One turn moves each row of this set onto another row. After a few examples, where does it send each row asked below?
Torul: [ -4  26 -25  -6 -23   3 -37   1  -9 -21  34  25 -24   1 -40   8   3  -1
 -24 -21  24  11   6 -28  -5 -29   1   3  30]
Mimo: [ 38 -22   7 -15 -39   3  -8  -5   1 -19  24 -14   8  -4 -32 -13 -14  -6
  -6 -52  24  25  -1  -5 -11   1  -3  -9  15]
Ser: [ 29  -6 -15  -2  -8  17  16   6   9  12  36  27  -5 -21 -57  22 -11  24
  32 -50 -17  45   2  -5  14   5   1  33  24]
Logak: [  1  20  -4  -7 -31   7  -4 -38  -8   0  35  10  -7   4 -42   1   3  -4
 -11 -52  22  26   0 -31 -11 -29  -9  17  23]
Ged: [ 29 -20  32  10 -18  32 -16 -20 -15 -10  29  -7  11 -16 -62  30   1   7
   6   4  16  16   9   4  -8 -17 -11  44  49]
Seziv: [ 32  -1  37  19 -33  11 -23 -14  -7 -12  28  22  16  12 -67  24   7  16
 -11   2  -9   6  19  33   3 -17   4  29  34]
vot: [ 29   7   9   9 -10  27   8  29  -2   2  33 -11   6 -23 -44 -14   8  -5
 -12 -37   9  27  -7   2 -11  -4   2   5   1]
Tivid: [  7   3  -9  29  -5   0 -29  11 -18 -24  24  29 -31  -8 -69   0   2  22
   2 -54  34  23 -24 -10  14  32  -6  16  14]
zigin: [  8 -30  24  -4   1  -8 -26   5 -29 -10  -1  17   9  33 -37   7  27  31
 -14 -17  24 -15   5 -12   3 -17 -13  45  34]
Poti: [ 49 -29 -10  10  -1 -34 -27   7 -31  17  10  28  17  16 -63  11  22   7
  13 -53 -12   8  22 -33  33  -5  -9  13  53]
gopuf: [ 23   3  -7  12 -11 -19 -28 -18   7 -34  50  34  11 -30 -63   7   1   7
   1 -64  26  19  -2  -3   6  29  -5  33  19]
Bogo: [ 33  -7   1 -25 -27 -15 -23  13 -18  -6  22  -6  17 -10 -61  -2 -17  24
  -9 -45  36  18  15 -49  -6   0  -8   3  35]
Mobub: [ 52 -54 -12  -1 -19 -17 -24  -6 -27   3  26  21  27   1 -22  15  12 -14
  17 -40 -10  24  19  -4  28  -1 -22  22  56]
tati: [ 49 -19  -6  34 -14  -4 -17   4 -15  11   1  37  -2  -1 -36   3  17 -13
  23  -8 -18  15   8  17  46  -6   1   5  25]
divo: [ -4  25  -7   5 -27   8  -4 -17  -6  -6  45  15   8 -14 -31   6  12 -11
 -29 -47  18  36   1 -11 -17 -33  -8  30  22]
verol: [ 43 -29  -7  17  -5 -38 -26  -6 -31  26   1  28  26   6 -42  13  14   6
  20 -42  -1  11  28 -25  34  -8 -12  26  56]
Kam: [ 22  -6 -17  16 -18  -3 -29   9  -3 -45  50  38 -21 -19 -51   6   2  19
  -7 -58  18  23 -14   1  12  29  -4  28  12]
Borip: [ 20 -10  31   4 -14  -3 -22  15 -17  -6  25  37   6  36 -52  11  21  34
 -34 -16  -6  -2  16  18   7 -19   6  39  31]
fon: [ 49 -20 -19  39  -5 -24 -25  20 -21  15   8  30 -15   4 -58  12  24   1
   7 -37 -21   8  27  -1  37 -14   9   8  44]
ras: [ 23 -22 -24 -16   4   2 -12 -25  24 -11  18  19  -9  -7 -37  18 -15   1
  48 -43   1  17  10  -7  14  14   4   8  33]
gatum: [ 22 -47  14  -3   6  21 -19 -23 -19 -18  17 -12  -5  12 -28  23  15  19
  -3 -10  22   5  13 -11 -13 -13 -22  44  44]
guze: [  0 -13 -19 -14  27  -7 -28  28  -3   1   9  27  12 -12 -53  12 -10   5
  38 -42  19  19  -8 -26  13  10   1  13  52]
dep: [ -1  23 -12 -16 -26  10 -19 -14 -14  -5  35  15 -25   8 -51   6   1   3
 -12 -35  26  14  -2 -44  -7 -27  -4   7  30]
meb: [ -7  33 -18   6 -21   0 -26   3  -7 -21  34  28   4 -20 -35   8   7  -7
 -30 -27  27  25   1 -11 -13 -34  -2  19  25]
lub: [ 23  -4  33   5  -5   4 -25  22 -15  -9  26  31   7  39 -48  13  12  33
 -28 -18  -7  -2   7  11   2 -21  13  44  33]
gati: [ 55 -54 -11  -4 -12 -26 -13 -16 -21  -2  15  24  29   6 -38   7  18 -13
  13 -49  -6  24  12 -16  29   5 -28  12  44]
bukik: [ 16 -48  13   0  -5  16 -22 -20 -22 -18  13 -15   0  12 -33  23  23  14
   4 -12  22  -5  13  -4  -8 -15 -26  41  44]
mev: [ 10   6  -9  24 -14 -24  -4   3   6  -1  -7  42  19 -16 -48  15 -20  25
  21 -51   0  48   4  12  16   2  12  27  26]
Ninud: [ 13 -22  22  -2  11  -7 -28  -2 -22 -16  -4  18  12  38 -34   9  19  34
 -14 -16  23  -8   0 -17  -3 -14  -8  45  33]
paror: [  0 -24 -28   6  11 -17 -25  34   1  -5  18  33  -9   0 -23  17 -12  16
   3 -63  -5  38   9  14   9   0  10  20  46]
dar: [  2  -5  -5  33  10  -6 -29 -21  -6 -13  33  10 -34  -2 -63   4   3  11
   4 -72  30  19  -2  -7   6  29  -1  10  29]
kasep: [ 31   1 -19  -1  -2 -20 -31  21  -3  -4  32  -5 -14  -8 -42   8  -2  32
 -33 -42   8   9  47 -27  -8  -5   5   4  28]
biv: [ 56 -47  -9  11 -15   2   2   5 -20   0  20  30  18 -24 -42   1  25 -23
  12 -26  -7  36  -3   6  33   2 -28  17  31]
Paza: [ 32  -1  37  20 -30  12 -25 -13  -2 -16  29  19   8  13 -60  23  -3  13
 -11  -3  -3   8  13  32  -2 -21  18  33  40]
fozaf: [ 29 -22  27  11 -20  34 -17 -18 -18 -10  32  -8  15  -9 -65  31  12   8
   8   3   4   9  12   8  -6 -17 -17  38  46]
Vedag: [ 14   0  -1  18  14  -4 -23 -17   0  -8  61  14  -7 -20 -72  12   7   7
   1 -78  22  22   5 -14   2  28  -6  32  35]
Lamot: [ 45 -21  -9  32   3 -13 -16  17 -29  36  14  32 -12  11 -43  11  25  10
  11 -30 -22  13  29  -8  41 -10  -1  23  42]
Sot: [ 26  30  -2  27   3 -13 -19  11   9  -3   3  -3   5 -21 -45  -5   5  12
 -18 -24  15   9  25  -4  -5  -8  12   0   0]
Kad: [ 52 -19 -11  43 -12  -9  -9  12 -14   4  -1  34   0 -25 -55   3  23 -15
  18 -13  -9  21   7  16  39  -8  -3   8  29]
Delo: [ 52 -34  -3   7 -18   6 -13  16 -28   5  20  34  30 -18 -41   7  14 -24
  26 -12  -7  27  -7   5  36   0 -20  18  38]

Logak moves to dep
verol moves to Lamot
Where do these go?
guze moves to paror
Ninud moves to lub
kasep moves to Sot
gopuf moves to Vedag
Poti moves to fon
Seziv moves to fozaf

